Where one turn sends some rows of the set: a few examples, then the rows asked:
z_510: -20,11,-9,-19,-14,13,3,-2,-7,-33,-1,4,12,36,-11,-16,11
z_599: -11,-14,-12,-14,23,-7,18,-13,-7,11,-22,15,7,-7,-17,0,-14
z_333: -16,5,-11,7,3,12,25,-13,15,-27,15,20,-21,-20,21,3,-8
z_791: -21,11,-8,-18,3,15,1,-15,1,-32,0,8,19,41,-1,-14,9
z_849: 30,-20,-15,-21,-10,-7,-3,-12,40,-15,-9,26,5,13,12,-25,-1
z_852: 11,-2,-4,17,-1,-11,-14,12,-11,-15,18,-6,29,20,-1,-10,-4
z_25: -33,-10,-13,20,-1,-14,-6,0,5,1,7,24,-17,-5,-22,-16,-40
z_492: -12,-9,-10,-24,15,-5,24,-15,-2,2,-25,20,-5,-9,-16,-9,-26
z_834: 17,2,-7,8,2,-6,-20,-4,-11,-12,0,-4,27,15,-16,2,-12
z_769: -19,9,-9,-13,-11,24,2,-10,-12,-24,-3,14,20,39,7,-16,6
z_964: -16,-2,-6,29,-5,-2,-1,-6,-1,12,5,26,-2,2,-16,-19,-46
z_214: -37,-21,-37,-19,-20,-10,1,-13,18,2,12,-10,-22,8,10,-26,3
z_580: -21,-1,-12,6,1,-1,24,-2,16,-29,17,26,-8,-17,37,-5,-5
z_955: 7,-23,3,7,10,-12,-21,30,20,1,9,28,-3,7,5,-33,-18
z_23: 12,-20,2,-3,13,-12,-13,29,17,-2,17,23,2,-13,20,-15,-19
z_412: -40,-31,-37,-22,-14,-12,8,-12,22,-9,9,-5,-16,21,1,-20,1
z_30: -12,-9,-4,-24,11,-6,21,-6,10,16,-20,20,6,-10,-20,-7,-23
z_881: 30,-4,-6,-25,0,-5,-10,-13,35,-7,3,26,-1,21,13,-21,6
z_38: -15,-6,-17,16,-22,30,-2,-4,-6,-7,39,8,-4,12,21,-13,-23
z_862: -13,-27,-26,20,-27,-4,-26,8,11,-6,-15,-18,-4,15,-2,-12,-11
z_579: -7,-30,-24,-1,-35,9,-31,11,24,-10,-11,-7,-2,21,0,-21,-15
z_887: -17,-1,-17,-2,-3,1,28,-14,10,-25,14,19,-20,-9,37,6,-8
z_607: -1,-22,-16,23,-25,31,4,7,3,-4,23,3,-8,-1,23,-15,-27
z_461: 22,-10,-9,-33,4,-6,-3,-16,37,-11,-4,25,5,12,17,-34,-6
z_830: -38,-31,-40,-11,-12,-11,2,-18,14,-4,11,4,-22,17,-6,-35,0

z_881 -> z_333
z_412 -> z_461
z_23 -> z_38
And these:
z_580 -> z_769
z_852 -> z_964

Where one turn sends some rows of the set: a few examples, then the rows asked:
z_851: 21,-23,18,-8,-20,1,-4,-26,25,12,-18,-4,4
z_677: 4,-9,24,10,-30,0,39,30,31,-7,7,40,1
z_797: 26,-10,30,-23,-1,7,14,5,14,21,-24,14,5
z_605: -6,4,30,26,-25,22,33,1,21,-15,7,32,5
z_116: 12,-14,-9,-29,-42,2,-12,-3,36,-19,-6,22,28
z_216: -3,-8,26,27,-8,-2,35,10,19,-6,-5,41,-3
z_162: 30,1,-1,-29,-36,26,-3,-3,39,-16,3,9,3
z_191: 10,3,-19,-18,-28,17,-19,-12,18,-25,-9,30,18
z_771: 33,19,-5,-17,-6,24,22,2,35,-8,-10,21,-9
z_387: -12,6,-19,11,-34,9,-3,4,23,-7,-31,23,34
z_332: 14,-28,-11,5,-21,5,-18,-9,17,19,-21,12,17
z_239: 0,-14,22,22,-23,-4,43,18,29,1,-1,36,-3
z_724: 21,-10,18,-8,-3,23,-18,-19,8,4,-16,9,2
z_912: 27,-15,6,-22,-41,3,6,-17,44,0,-7,-4,5
z_96: -8,-3,-4,2,-30,-1,-12,18,28,-9,-29,21,45
z_251: -7,1,-18,15,-36,9,-6,16,21,4,-31,20,34
z_193: -13,4,-9,3,-31,2,-7,6,28,-15,-30,25,42
z_297: 26,-4,28,-30,-15,-16,22,-5,27,2,-23,9,4
z_888: 4,-1,28,7,-20,5,30,32,23,-19,7,47,2
z_388: 30,5,8,-15,6,32,14,9,18,15,-17,23,-3
z_238: -4,-5,-9,8,-34,4,-11,24,24,2,-29,19,40
z_308: -2,0,29,17,-7,2,26,19,16,-20,1,47,-1
z_924: 8,-7,38,30,-32,5,23,25,22,-3,8,18,5
z_156: 31,14,6,-26,-19,-6,27,-6,41,-16,-14,13,-4
z_467: 7,-6,42,22,-25,3,22,22,34,-19,12,22,13
z_578: 11,-7,-20,4,-15,20,-22,-15,6,-2,-18,25,10
z_347: -3,1,38,19,-21,13,27,8,34,-27,11,31,13
z_343: 1,0,32,32,-32,17,30,12,13,-1,5,25,0
z_390: 15,-33,-4,-15,-37,-5,-12,-1,34,8,-13,10,28
z_429: 27,5,6,-20,-13,38,-18,-6,17,-12,-3,17,1

z_251 -> z_387
z_912 -> z_851
And these:
z_156 -> z_297
z_578 -> z_191
z_343 -> z_605
z_216 -> z_308

Where one turn sends some rows of the set: a few examples, then the rows asked:
z_903: 28,8,2,0,9,-5,4,-34,36,3,-9,-11,-33,-17,16,17
z_911: -5,32,14,10,36,0,6,-2,8,34,-5,-8,-26,-12,-3,-7
z_290: 22,14,-4,0,4,5,14,-43,36,-4,-10,-9,-26,-14,6,16
z_262: 1,8,-5,-3,5,25,-17,34,40,-22,2,-13,10,9,-16,18
z_708: 13,30,-1,3,29,29,-5,-13,17,-21,-17,11,10,5,-13,21
z_254: 2,-3,20,-3,-13,5,3,-21,28,-16,-12,-4,-10,34,-9,25
z_272: -3,27,14,14,38,7,0,-4,-2,33,-6,-12,-24,-14,5,2
z_270: 5,36,-8,21,-2,17,-11,11,8,-17,0,-5,-5,-30,3,-17
z_658: 16,19,-3,-11,30,27,-6,-15,22,-14,-14,16,8,14,-4,18
z_869: -1,-2,12,4,12,-3,6,10,50,31,3,-33,-36,-4,-5,12
z_807: 2,30,14,24,33,5,7,5,11,33,-3,-7,-27,-20,5,-4
z_656: 4,-10,12,10,22,5,11,8,45,22,1,-45,-30,-2,-9,17
z_590: 16,27,0,-11,33,26,-7,-10,5,-13,-15,7,5,10,-11,25
z_809: 11,26,-6,25,0,8,-14,13,10,-25,3,-10,0,-29,10,-14
z_53: -1,-4,23,-10,-6,-2,0,-13,32,-21,-6,-7,-7,26,-13,35
z_399: 20,10,3,0,6,-2,17,-38,35,-1,-9,-7,-33,-11,15,14
z_939: -24,13,28,24,-10,-2,-9,21,6,3,-2,-16,-20,6,-2,-17
z_87: -1,26,12,15,32,6,-1,2,9,36,-3,-3,-25,-14,7,-15
z_512: 6,6,-1,5,3,23,-7,37,36,-30,5,-12,10,8,-17,13
z_508: -15,9,28,26,-9,2,-19,32,9,5,-1,-13,-17,5,0,-12
z_108: 6,-12,24,-4,-5,3,-3,-17,37,-13,-15,-6,-17,31,-5,29
z_855: 2,-7,16,12,11,-5,18,7,49,23,6,-33,-36,-5,-2,11
z_652: 0,12,-6,9,10,23,-11,36,38,-21,3,-21,13,2,-20,20
z_57: 3,-10,17,5,13,-7,18,2,49,22,9,-34,-28,-1,-13,14
z_213: -3,-4,20,-13,-12,6,-1,-16,23,-19,-14,-14,-19,31,-8,26
z_13: -24,10,24,18,-16,3,-13,21,-1,7,2,-21,-21,6,1,-5
z_631: 8,34,-6,18,-4,17,-11,18,6,-23,2,2,-2,-22,9,-14
z_462: -21,18,28,22,-7,0,-9,35,6,8,4,-11,-19,2,-4,-5
z_906: 34,6,1,3,3,-5,12,-36,35,-6,-6,-14,-26,-14,8,14
z_366: 26,3,-5,-4,8,3,11,-36,29,-9,-6,-19,-28,-15,15,7
z_348: 3,31,15,23,32,6,7,-9,11,33,-9,-8,-28,-19,-2,-4
z_181: -1,5,2,6,7,18,-8,37,33,-25,10,-17,14,5,-23,9
z_285: 14,30,-7,17,1,14,-23,18,10,-22,-1,-2,-1,-27,10,-8
z_628: 8,28,-3,-7,29,24,-3,-11,15,-12,-10,13,14,14,-10,24
z_570: 15,22,-12,16,-4,18,-11,10,3,-19,7,-12,-2,-26,11,-15
z_632: 9,2,-3,7,9,29,-10,36,31,-18,3,-27,9,7,-22,16
z_17: 20,25,-2,-5,31,27,0,-9,23,-22,-15,13,5,9,-8,26
z_713: 0,-3,23,-10,-1,2,6,-14,36,-16,-12,-4,-17,30,-8,36
z_519: 7,1,11,7,16,-4,13,7,51,25,0,-38,-33,-5,-15,18
z_354: -21,12,32,19,-9,-9,-9,27,7,9,7,-18,-20,-2,-9,-6

z_270 -> z_181
z_939 -> z_809
z_631 -> z_512
And these:
z_213 -> z_366
z_508 -> z_285

Where one turn sends some rows of the set: a few examples, then the rows asked:
z_586: -14,-12,4,28,9,-5,-10,-3,-11,-31,63,-14,4,-22,-5,-2,33
z_452: 17,11,4,16,9,21,-41,7,9,-25,28,-62,-6,-34,-1,14,33
z_554: -2,-17,3,31,14,-2,-16,-16,-18,-29,45,-23,12,-10,-14,7,46
z_695: -19,0,15,36,2,-5,-16,-31,4,-50,20,-43,2,-39,25,29,5
z_482: 12,11,-4,10,-13,50,2,-13,-14,-36,18,-36,-14,9,12,17,28
z_687: -30,-29,0,28,-3,-4,-7,23,-15,-20,21,-28,5,-14,15,1,36
z_949: -27,5,-8,10,5,27,-10,-7,16,-19,20,-25,14,-18,15,9,-22
z_651: -8,-4,6,14,7,23,-10,-51,-22,-40,23,-23,-13,1,10,6,35
z_400: -21,-8,-19,15,4,20,-5,-5,14,-20,24,-13,9,-46,9,16,-11
z_350: -4,21,7,10,-12,40,-6,-5,-11,-27,9,-16,-20,10,11,26,26
z_525: -7,-2,18,9,-40,27,-8,10,-7,-32,17,-31,3,-6,34,36,42
z_996: -18,-4,13,32,-41,17,-13,17,-12,-35,11,-12,0,-7,30,25,38
z_110: -18,-5,-22,13,-20,26,-44,1,-11,-34,19,-64,-2,-3,30,-14,29
z_739: -5,0,-21,9,-18,39,-31,-27,-9,-10,25,-55,9,-23,36,-17,39
z_241: -29,-22,5,16,-6,-10,-5,23,-5,-21,32,-26,2,-18,34,20,30
z_341: 3,-10,-7,21,1,27,0,-45,-22,-39,37,-18,-11,-15,4,-10,33
z_816: -12,19,-20,35,-30,32,-32,-9,11,-29,45,-13,37,-21,12,4,29
z_330: -1,-11,24,19,-16,12,-31,-36,8,-44,16,-35,8,-47,23,26,8
z_140: -38,7,2,18,0,40,-7,-15,17,-16,30,-20,4,-26,-8,5,-1
z_736: 23,20,-5,18,-2,11,-33,1,15,-24,26,-64,-8,-18,26,25,28
z_107: -18,1,28,10,-24,4,-26,-16,20,-50,25,-43,0,-48,19,19,14
z_575: 14,15,5,7,-8,-2,-38,2,-5,-12,17,-52,7,-39,3,21,40
z_721: -2,-4,-33,43,-32,40,-33,-21,6,-25,33,-7,16,-12,16,14,26
z_564: -12,4,-22,41,-16,43,-29,-13,-2,-42,57,-27,32,-18,7,3,13
z_885: -17,-5,-33,25,-7,25,-32,-14,0,-30,18,-54,-2,-27,43,-17,42

z_586 -> z_341
z_400 -> z_564
z_350 -> z_996
And these:
z_575 -> z_695
z_885 -> z_452

Where one turn sends some rows of the set: a few examples, then the rows asked:
z_976: -12,-10,-8,14,0,-19,-3,-24,-12,-23,1,1,4,11,-15,23,2,11,-3,11,-12,-7,23,10,-4,23,3,-9,21,13
z_18: -22,-10,-11,-12,-9,8,-6,-8,-39,12,19,-31,-41,24,-19,-21,-6,35,-11,-18,-17,-8,31,-4,30,21,3,-12,-13,-6
z_367: -38,-3,-7,-15,-29,23,29,-3,-16,5,18,0,-20,-26,-32,15,-24,13,-23,2,-51,-10,8,-9,33,20,4,18,4,-23
z_902: -32,-29,0,7,4,-1,-3,-20,-25,-9,-4,19,-8,6,-19,32,-25,20,-21,-9,-1,-5,1,24,2,14,0,-11,23,-30
z_572: -18,-9,0,12,5,-18,6,-8,-23,-15,-5,1,-13,4,-29,33,-13,10,1,7,-2,-12,24,-14,2,22,-5,-4,23,14
z_617: -46,4,-7,-16,-38,23,13,3,-9,2,11,14,-13,-17,-15,7,-19,26,-20,-7,-34,4,8,21,37,15,0,13,-10,-25
z_334: -23,-27,-1,-6,-9,7,-1,-10,-23,20,12,-41,-41,23,-31,-6,-5,43,-22,-30,-22,-15,10,-6,22,24,11,-7,-11,-12
z_326: -33,-1,0,-34,-32,2,26,-28,-8,-15,10,-47,-11,26,3,-26,-49,20,-19,7,-14,6,24,21,10,-26,-20,14,-7,-3
z_733: -35,-8,20,-12,-27,6,8,-30,-9,-18,24,-22,5,22,4,13,-17,12,-41,-2,-24,-22,-5,56,23,12,-38,11,-8,21
z_368: -48,-10,-6,-13,-17,15,56,-16,1,0,3,-15,-23,-19,-39,11,-18,26,-9,3,-39,-12,10,-10,24,31,-7,10,-5,-10
z_619: -35,0,7,-43,-25,0,12,-20,-14,-21,12,-49,-3,27,-2,-19,-45,18,-21,1,-13,7,28,26,15,-23,-32,12,-4,-1
z_661: -23,-22,-6,-6,-12,8,-7,-6,-25,15,13,-37,-45,26,-22,-16,-3,38,-14,-22,-22,-10,18,-9,27,22,3,-14,-10,-3
z_358: -14,-26,3,12,1,-20,2,-29,-2,-13,3,9,-3,13,-21,38,-6,18,-26,-12,-11,-24,4,27,4,20,12,-13,25,-5
z_179: -18,-20,2,19,-2,-17,15,-12,-11,-2,-3,15,-23,7,-23,32,-8,13,1,-1,-12,-24,16,5,6,21,-3,-5,30,2
z_765: -14,-15,-13,8,6,-11,-6,-26,-31,-36,-4,-5,12,6,-20,17,-18,2,-14,15,-8,-4,23,1,0,18,2,-14,21,1
z_918: -25,2,9,-37,-30,-2,18,-20,-3,-9,27,-57,-21,25,-4,-7,-39,14,-23,10,-28,3,19,-7,4,-23,-15,17,0,22
z_783: -15,-8,17,-28,-37,-7,29,-19,8,12,31,-49,-23,17,-18,11,-41,17,-42,-11,-38,-26,4,6,10,-24,3,31,10,-1
z_225: -21,-26,-6,-5,-9,7,5,-12,-31,18,7,-42,-34,15,-39,-10,-15,42,-27,-31,-17,-20,14,-3,25,23,15,-1,-12,-27
z_615: -28,-2,14,-40,-23,-6,17,-16,-1,-14,19,-63,-15,27,-8,-8,-32,14,-17,5,-26,1,23,-2,8,-16,-33,13,3,24
z_406: -60,-1,3,-27,-20,14,24,-5,3,-16,-6,-11,-18,-2,-25,12,-25,37,-21,-14,-4,11,6,4,36,22,-14,-13,-25,12
z_58: -19,-4,14,-2,-40,8,1,-14,-23,-20,23,-20,7,11,-1,7,-27,-11,-46,7,-37,-33,2,35,35,5,-33,19,6,16
z_228: -23,-12,10,-17,-44,-8,34,-19,22,3,11,-56,-24,26,-6,-10,-29,22,-16,-1,-34,-12,10,7,4,-19,-14,25,4,11
z_34: -28,-11,-5,8,8,-12,1,-14,-28,-23,-17,-2,1,4,-26,24,-20,18,1,5,11,5,21,0,-3,21,-8,-5,12,-1
z_789: -32,-18,-1,-1,11,-2,-11,-17,-38,-21,-7,4,1,3,-25,33,-31,17,-20,-2,8,7,8,5,-2,15,-2,-10,16,-17
z_105: -17,-31,-1,8,7,-11,0,-32,-21,-25,-2,4,5,9,-27,32,-26,10,-38,-7,-7,-21,4,18,9,14,11,-18,27,-17
z_952: -20,3,8,1,-30,2,24,-28,-20,-13,24,-28,15,4,-8,7,-12,3,-26,13,-39,-33,12,45,16,18,-30,41,-3,8
z_68: -26,0,7,-45,-26,3,21,-29,-22,-8,31,-40,-10,17,-8,-6,-62,15,-46,-3,-17,-7,18,21,18,-32,-4,21,0,-17
z_172: -17,-16,20,-27,-32,-7,31,-15,10,11,26,-51,-20,17,-23,10,-32,14,-36,-13,-48,-33,7,13,11,-17,-11,34,19,-10
z_604: -23,-15,17,-24,-32,-11,34,-15,20,2,13,-62,-21,26,-15,-3,-22,18,-14,-3,-41,-19,15,3,5,-12,-27,24,11,14
z_942: -6,-21,-1,18,-7,-20,-6,-16,-5,-19,1,4,-5,13,-19,31,-4,4,-20,-1,-18,-22,10,4,7,17,7,-14,30,13
z_877: -36,-23,21,-11,-21,12,9,-29,-16,-30,10,-43,7,19,-12,15,-35,2,-56,1,-25,-23,-15,23,23,9,-41,2,-3,22
z_55: -52,-9,3,-27,-10,13,40,-11,-4,-13,1,-25,-25,-11,-41,20,-28,25,-24,-4,-22,-3,6,-25,32,27,-11,-8,-12,15
z_544: -22,-20,-10,2,14,-11,5,-40,-28,-30,-1,1,13,6,-22,23,-20,15,-20,5,-1,-6,17,25,-3,20,7,-13,17,-17
z_515: -29,-2,11,-46,-24,4,10,-20,-23,-11,26,-39,-1,16,-9,-7,-55,14,-42,-10,-20,-7,21,34,22,-28,-18,22,4,-26
z_205: -50,7,1,-29,-31,21,-2,9,-13,-11,10,4,-14,-9,-18,15,-32,25,-35,-14,-15,12,5,5,45,11,-4,-6,-17,0
z_899: -20,-12,9,1,-24,9,25,-28,-27,-24,10,-50,17,0,-25,9,-30,-8,-40,16,-39,-34,1,12,16,15,-32,31,3,10
z_346: -20,-11,-14,-10,-9,8,-1,-10,-47,8,12,-31,-32,16,-26,-24,-16,34,-15,-19,-12,-13,34,0,34,19,7,-5,-14,-21
z_94: -25,-13,8,-24,-40,-3,37,-27,4,4,15,-38,-14,18,-11,-8,-50,24,-39,-14,-23,-23,9,36,17,-27,-2,28,4,-28
z_434: -22,-26,7,11,2,-8,2,-14,-20,-1,8,22,-22,6,-23,41,-19,10,-20,-8,-15,-22,4,10,8,15,3,-10,35,-15
z_815: -23,-14,14,-29,-34,-2,26,-20,-2,5,21,-38,-7,15,-16,-1,-44,18,-40,-17,-34,-26,12,40,19,-23,-12,33,12,-35
z_523: -20,-14,-10,-10,-6,7,4,-14,-44,14,13,-37,-28,12,-36,-14,-17,40,-23,-26,-12,-18,26,3,29,21,13,3,-14,-30
z_19: -37,-17,15,-9,-12,6,32,-44,-13,-23,12,-52,16,10,-19,15,-21,15,-36,8,-26,-22,-7,34,3,23,-37,23,-10,14

z_877 -> z_733
z_228 -> z_918
z_368 -> z_55
And these:
z_434 -> z_179
z_942 -> z_976
z_619 -> z_515
z_225 -> z_334

